Where one turn sends some rows of the set: a few examples, then the rows asked
Z3: [ -5   2   0 -15  -3 -36 -11  12 -25 -15  14  10 -10 -12  -1  21   8   2
 -15  30  11  42]
Z487: [ -1  27  14 -10  16 -21  11  18  -1  20 -10  33 -39 -10 -21   3   0   2
  -8 -17  19  32]
Z24: [-13 -30 -30 -32  12  -8  11  18   6 -11 -19  22  -3 -12 -17   2  -8   0
   6   2   1  35]
Z491: [  0  21 -16  -7   8 -22 -10 -35  -9   3 -21  41  11 -19 -19 -10  10   8
  -9  30   1  36]
Z132: [ -1  17  13 -17  14 -14  13  20   5  16 -13  18 -39 -22 -15   0  22  -5
  -6 -18  10  24]
Z508: [ -8  11 -13  32   3 -36  -4  -4  -3 -11  28  17  -4  -8  -6  23 -12   8
  -7  11  18  20]
Z97: [ -7  -3   0   2  -1 -21  -8  13 -28 -11   7  21  -5 -12  -4  23  -5  -2
 -29  21   6  54]
Z669: [ -8  11  -3  32  21 -33  -3   3 -13 -13  20  37   7   8   3  14  -5   8
   4   6   5  18]
Z793: [-12   5   3   0 -12 -24 -21  22 -28  -4   9   9 -18   4  -9  17   0   7
 -20  26   8  42]
Z520: [-21   5 -25  18 -20 -12   0  -4  -4  15  10  21 -15  10  -8   5  13  11
  18 -21 -12   4]
Z723: [  7  27 -12  -9  -3 -27   5 -35  -8  -9 -11  23  12 -21 -17  -7   7  12
 -16  32   7  23]
Z907: [ 16  12 -22  23  -2 -32  -8 -30  12   7  -1  14   1  -2 -34 -11   8   5
  21  15  -6  25]
Z738: [-10 -24 -16 -44  20 -22   7  13   9 -15 -13  11 -10 -17 -18   7   4  -5
   8   8  11  26]
Z436: [  3   3  -2  -9 -25   5  10 -15 -13  21  -1  20  -5   4   0  -8  37  24
  11   7  -2  22]
Z563: [ -7  -6 -10  13  -7 -16  10  -3  -9  12   9  30  -8  34 -15  -6   5   2
  11 -16 -15   3]
Z984: [  1  24  -5  23  26  -6   8  11  -7 -11 -12   7  -7  -6 -17   9  -9  -7
  14 -29  -3  17]
Z910: [  3  18   6  -1  13  -3  18  20   3  21 -19  32 -28 -19 -23 -11  12  -1
  -8 -20  12  38]
Z653: [ -7   1 -13  -2 -19  17   6  -5  -9  24   3  27  -6  -1  13  -9  27  23
  -6   9   0  15]
Z651: [  1  13  -1  25  17 -12   6  -1  12   8  -8   9 -26 -21 -23  16 -10 -17
  16 -23  -2  21]
Z448: [ -3  33  -6 -21   5 -34 -10 -33  -6   3  -7  25   0 -22 -17 -12  23   4
  -3  30  -5  30]
Z665: [  5  25 -13  27  11 -17  -8 -18  14  -2 -12   6  -2  11 -19 -25  -7  11
  10  17  -2  18]
Z688: [  5  33  -8 -18  16 -29   0 -32   0   6 -12  39   5 -22 -25  -7   6   1
  -8  18 -14  20]
Z704: [ -4 -21 -22 -35  27 -12   6  11  15 -14  -9  17   9 -15 -19   3   1   7
  18  13  -7  28]
Z940: [ -8 -34 -26   8  15 -30 -16  -5   9  -9 -14  19 -12   2 -17  22  -5   0
  22  -1   9  15]
Z582: [-12 -12   1   1  -1 -38 -10  18 -22 -20  -4  25  -4 -11  -8  23   4  -1
 -26  26  12  33]
Z219: [ -7  -6  -8 -11 -11  20  -7   1 -10  17  -4   7  -4   4   5   1  30  24
   8   8  -3   7]
Z158: [-12 -30  -6 -25  15 -10  12  18  17 -11 -22  16 -17 -20 -10   5  -8  -5
   9   8  -7  32]
Z636: [-10   5  -5 -21 -16   5   1  -3  -6  23   3  16 -14  -6  10  -9  37  13
   7  11  -7   5]
Z930: [ -8 -23  -9   3  19 -20 -10 -18   3  -9 -16  14 -15  24 -13   9 -26   0
  21   3   5  27]
Z578: [-12  27   5  -9   5  -8  22  19   1  16 -19  32 -33 -22 -10  -6  14   7
  11 -25   4  31]

Z3 -> Z132
Z578 -> Z723
Z97 -> Z910
Where do these go?
Z563 -> Z669
Z219 -> Z793
Z940 -> Z520

